128 stands for zero in the data rows.
In each game, the first row plays the second. By how much does the first row win? 15 means about a draw, 30 a big win and 0 a big loss. Wins can go round in a circle. Each row has two weighted sums of its numbers, A and B, taken from their middle values. A row wins by its A times the other's B, less its B times the other's A.
[108 138 123 127 128 120 136 131 163 173 120  91]
[158 143 119 112 104 135 116 129 108 104 127 121] 16
[109 140 152 151 152 110 169 132 165 161 119 171]
[143 140 150 148 150 118 158 145 157 152 158 163] 11
[133 125 120 127 136 119 112 102 117 123 115 115]
[110  94 115 118 117  86 103 105  98 101 125  97] 11
[101 123 107 106  96 109 121  81 119 123  97  88]
[140 174 178 176 177 166 149 166 166 165 134 167] 13
[112 119 125 127 118 131  99  95 103 110 119 127]
[132 118  84  92 102 151 105 150 135 149 126  91] 14
[125 140 146 143 141 132 138 120 126 119 138 133]
[ 97 118 122 124 119 124 106 100 108 113  95 112] 15
[ 96 104  99  99  94 132 110 133 137 149 112 108]
[130  96 107 107  98 104  87 102  87  93 116 120] 18
[123 157 154 147 139  99 147 123 126 116 142 126]
[148 161 141 142 153 153 134 126 117 108 198 132] 16
[121 111  99  97  87 118  98 115 107 114  94  85]
[113  95  86  86  83 114 108 105 122 132 103  84] 18
[128 130 175 172 166 177 139 154 160 161 132 132]
[111 129 109 112 112 104 122  90 119 123  85  85] 19
[166 119 115 114 127 119 158 151 141 132 132 124]
[129 134 124 123 127 151 157 171 186 190 150 110] 20
[133 154 133 125 120 117 135 127 127 120 150 141]
[120 144 135 135 148 121 133 132 116 107 129 140] 17
[125 117  97 104 115 110 125 153 133 140 126 111]
[131 157 139 132 124 123 142 114 134 127 133 164] 16
[128 123 149 145 138 128 126 130 115 109 133 141]
[163 160 139 146 171 129 168 129 172 168 127 143] 21
[163 149 161 159 159 147 153 122 151 146 151 125]
[113  92 107 109 106 115  86  96  83  88 111 104] 15
[136 132 122 125 125 157 126  97 128 133 114 121]
[122 130  98  99  93 116 112 110 113 120 149 109] 20
[126 152 126 119 116 114 132 157 124 118 163 159]
[166 145 121 113 107 135 115 100  96  87 126 139] 10
[ 99 124 118 118 111 112 120 103 134 142 102 102]
[166 171 121 111 103 145 162 144 150 142 146 143] 15
[135 159 140 132 123 115 129 141 131 127 120 135]
[127 106 106 109 111 141 126 102 130 135 115  97] 13
[162 101 133 132 123 127 113 111 116 121 119 113]
[ 97  96 102 111 124 135 109 126 146 161 101  88] 16
[128 112  82  81  76 101  93 126  92  97 119 106]
[119 153 148 145 147 138 145 117 131 122 131 147] 14
[141 108 136 144 173 150 150 162 157 153 123 146]
[137 131 136 137 147 135 126 128 119 113  88 135] 20
[130 152 130 121 112 122 128 104 114 106 153 165]
[140 165 170 173 184 142 161 109 152 144 144 166] 21
[151 160 153 148 145 143 156 129 151 144 146 142]
[168 143 152 155 166 168 145 156 154 152 122 152] 15
[177 115 160 156 149 138 136 137 118 109 137 144]
[109 115 115 115 106 117  91  58  85  89 108 107] 14
[127  93 130 135 135 104 104  95  96  99 110  97]
[119 124 117 118 109 116  93 101  90  94  93 112] 19
[131 150 161 157 150 135 147 162 138 132 158 131]
[118 134 135 133 136 134 139 135 121 113 128 139] 17
[ 93  83  87  93 100 144 101 152 121 132 111 131]
[113 144 132 127 125 121 153 125 138 130 211 151] 18
[109 164 158 152 143 158 154 138 148 141 156 149]
[115 115 128 134 134 115  81 128  94 103  97 107] 17
[133 133 156 161 176 119 150 129 134 126 189 143]
[134 146 171 170 169 112 153 112 152 147 127 138] 13
[124  99 123 124 114 102 110  92 104 108 116 101]
[122 137 147 144 140 162 163 134 164 161 146 146] 13
[129 149 164 159 152 134 141 131 129 121 150 152]
[117 119 118 120 115 122 125 110 144 154 117  96] 12
[133 147 134 128 122 124 163 130 145 137 127 165]
[123 141 122 119 124 129 166 124 154 147 132 110] 10
[147 163 159 155 151 171 153 165 162 158 247 161]
[106  88 103 103  94  96 128 116 125 130 116  92] 9
[ 90 103 108 109 101 125  89  70  86  92  96 114]
[106 118 108 109 103 113 105 108 109 116  83  96] 13
[120 133 134 126 118 161 150 131 164 163 157 151]
[115 122 121 125 121  79 123 114 119 123  89 102] 18
[161 171 144 148 165 133 155 124 144 137 142 156]
[110 130 148 143 140 142 164 156 193 195 136 159] 10
[126 116 111 114 113 128  85  99  80  84 114 128]
[117 172 133 134 145 142 160 153 153 147 114 142] 17
[121 103 111 113 105 117  88 117  87  93 103 109]
[ 95  95 112 115 112 123 102 115 104 110 129 123] 14
[161 153 147 140 131 123 147 153 139 132  97 152]
[134  92  99 106 114 139 107 116 137 150 111 136] 13
[102 149 131 123 115 176 143 170 171 173 140 161]
[101 107 126 126 117 138 106 129 138 151 121 116] 23
[144 128 119 131 171 133 144 116 131 124 131 148]
[104 124 107 106  99 136 102 120 108 114 137 113] 25
[143 189 146 140 134 129 144 127 124 114 173 162]
[116 119  76  92 125  82  98  97  99 105 113 118] 10
[102  92 118 124 128 109  91 130  94 100 110  87]
[135 133 162 162 161 161 141 187 182 189 133 107] 6
[141 116  99  98  89 128 116  98 121 129 108  85]
[155 108 128 131 127 112  93 150  97 103 110  96] 3
[161 149 133 133 144 121 133 143 122 114 158 148]
[129 147 167 162 153 130 159 118 147 139 174 170] 9
[143 143 165 164 166 137 153 126 136 127 139 157]
[119 123 134 136 126  96 110 136 110 115 118 102] 18
[107 104 118 123 123 114  94  95  90  95 152 123]
[111 116 109 117 126 122  92 117  90  96 124  95] 20
[ 85  98 124 128 125 117 112  92 114 121 110  92]
[100 112 119 120 113 123  96 102  97 103 117 127] 14
[143 103 136 132 130 144 164 116 149 142 129 156]
[145 141 137 128 121 132 145 143 135 127 148 181] 19
[130 125  99 110 129 109 124 104 125 130 103 116]
[119 129  94  93  88 107 106 103 100 103 121 103] 26
[ 95 106  97 103 110 111  76 114  68  71 138 112]
[120 140 140 136 135 145 130 163 148 148 141 135] 12
[122  89 127 128 122 120 123 118 135 142 111 112]
[ 99 144 145 138 133 137 154 139 148 140 136 163] 13
[ 79 139 108 117 125 123  67 117  79  89  99  97]
[ 97  95 110 112 113 132 124 129 146 155 108 132] 13
[ 96  96 106 106  98  83  84 123  85  91 127 117]
[145 145 152 154 167 118 168 156 176 173 147 153] 16
[ 99  83 102 105 101 156  93 118  99 107 121  93]
[115  82 102 102  98 119 106 146 137 149 102 110] 20
[115  83  96  98  97 133 107 115 105 110 105  93]
[117 148 169 170 175 130 167 124 157 150 144 139] 11
[146 113  90  87  81 115  82 126  92  98 145 103]
[100 111 133 134 128 126 109 119 122 129  94 112] 17
[117 158 196 195 186 162 149 154 180 184 158 165]
[125  85  90 102 121 145  96 155 128 143 125  83] 24
[110 117  94  94  87  96  77  91  71  76 114 106]
[147 149 146 141 137 135 119 142 117 113 144 144] 14
[128 139 163 157 148 145 132 174 118 109 185 143]
[151 143 128 122 123 127 145 130 128 119 134 121] 14
[127 148 140 139 144 133 153 125 138 130 121 163]
[141 127 126 117 109 143 134 152 126 119 143 155] 15
[110  91 109 112 107 122 130  78 131 137 111  96]
[103 113 131 135 128  98 104 126 110 118 130  92] 14
[106 120  97 102 107 101 106 160 119 128 135 100]
[112 117 125 125 119 135 110 118 138 149 128 116] 14
[140 159 142 136 129 121 149 144 135 128 129 134]
[115 165 163 157 148 134 154 129 134 123 121 151] 14
[128  88 104 104  95 102 100  81 104 111 107  96]
[118 100 120 130 147 129  94 141 100 106 124 124] 18
[102 121 116 118 113 112 125 133 146 156  98 104]
[105  91 124 141 167 128 119 115 140 151  88 124] 14
[142 167 136 130 126 131 153 141 133 123 132 150]
[136  91 117 116 107 105 103 121 105 111 103 100] 14
[133 103 114 114 107 119 120 108 112 114 128 107]
[119 123  92  93  90 120  78 115  96 106  83 110] 13
[138 128 151 147 141 142 153 114 139 132 120 154]
[122 140 119 119 134 146 162 154 161 154 144 145] 13
[120 175 165 160 152 172 163 145 164 159 156 179]
[107 105  83  86  88 116  92 114  88  94 119  84] 7
[161 142 174 170 168 139 148 160 123 110 132 153]
[139 103 116 124 130 126 105 155 137 150  95  94] 19
